In the rows, 128 means zero.
Families of rows that turns and mirrors carry onto each other, the same ones carrying the whole set onto itself: the rest of each named row's family, in list order:
6 families of 3 rows:
T: [122  94 131 104 139 143 141 135 143 122 167  78 118 102 121 121 151 156
 167 155 141 122 130 142 132 113 147 124 123]
M: [110 122 120 142 133 148 126  96 148 154 157 131 149 132 114 105 135 108
 145 150 124 145 130 102 128 154 149 114 152]
B: [113 103 119 147 121 152 142  97 129 142 156 132 156 120 105 108 109 128
 118 147 130 151 122 107 133 149 136 124 132]
W: [127 150 140 151 143 176 131 136 125 143 148 140  82 118 148 121 114 149
 140 159 137 156 130 142 135 145 127 111 108]
Y: [137 141 141 151 159 146 123 150 126 120 134 154  98 129 150 104 120 151
 154 181 141 161 140 135 128 126 123 147 108]
C: [122 147 154 141 165 146 131 147 122 119 145 141  97 117 159 127 111 152
 161 142 156 133 110 150 136 142 118 146 126]
Q: [131 129 135 107 135 152 148 131 131 149 157  87 127 120 115  99 155 146
 165 165 152  91 126 119 137 132 155 129 113]
D: [112 139 134 154 152 164 126 137 126 131 137 126 103 121 164 131 111 144
 154 170 159 140 133 160 138 130 107 141 115]
G: [104  93 111 132 137 139 136  98 132 138 146 132 159 114 136 111 105 113
 142 149 132 158 129 124 105 127 135 125 145]
X: [103 106 120 122 146 141 120 108 127 138 154 157 143 122 141 123 102 114
 130 125 124 149 115 115 125 137 138 139 153]
E: [118  99 116 134 131 122 131  96 138 117 159 142 143 123 127 112 106 117
 151 159 113 142 142  98 122 143 126 145 135]
R: [135 112 139 104 131 143 166 128 121 134 164  83 117 105 126 113 141 159
 157 146 145 116 116 121 129 140 141 105  97]
F: [131 110 123  87 143 130 131 137 124 114 164  82 117 128 148 105 156 154
 155 156 131 121 139 117 133 130 143 136  96]
H: [139 122 120 136 128 121 118  93 133 148 147 161 155 115 140 107 123 132
 152 136 121 156 156 116 136 150 123 146 144]
A: [124 101 135  96 148 135 140 141 125 120 167  97 132 112 121 109 147 160
 145 127 146 114 110 130 140 122 157 143 129]
V: [156 149 139 128 143 145 122 139 125 146 141 157 103 111 152 109 131 168
 168 157 145 132 156 146 147 133 125 154 115]
U: [125 170 138 155 149 160 135 128 128 152 138 134  97 123 154  92 115 140
 166 160 144 138 133 143 120 152 135 122 125]
N: [151 106 132  86 132 120 131 121 131 146 161 118 144 112 129 112 169 153
 167 141 135 121 145 114 143 130 142 139 117]

Same family as Y: E, F
Same family as D: T, G
Same family as X: C, A

Families of rows that turns and mirrors carry onto each other, the same ones carrying the whole set onto itself: the rest of each named row's family, in list order:
4 families of 4 rows:
bupu: [130  93 116 152 118 130  99 143  94 152 127 142]
sol: [146 147 148 151 137 135 121 126 127 174 112 141]
zemi: [103  95 108 152 123 138 119 103 119 165 126 145]
lir: [133 145 114 147 133 170 119 141 127 193 138 133]
rigu: [121 133 139 158 132 123 122 110 102 132 110 147]
Rovi: [140 131 119 157 134 149 125 125 116 197 122 150]
rog: [112 114  99 157 132 147 126 117  89 163 130 159]
Ret: [134 114 145 149 116 126  92 146 110 125 118 128]
Mabas: [ 93 115  98 139 120 173 112 125 132 165 146 122]
relo: [124 130 130 139 112 157  89 164 117 130 138 115]
bemi: [122 106 104 144 115 159  95 163 101 156 145 127]
dun: [108 118 144 148 123 127 114 101 136 137 112 130]
Roge: [ 95 137 130 136 121 161 102 121 147 135 131 108]
Lapo: [102 142  97 143 126 183 116 141 106 152 149 131]
lum: [112 164 140 140 129 160 113 133 120 121 129 124]
zodal: [136 165 145 142 130 158 117 139 139 171 125 125]

Same family as Rovi: sol, lir, zodal
Same family as rog: rigu, Lapo, lum

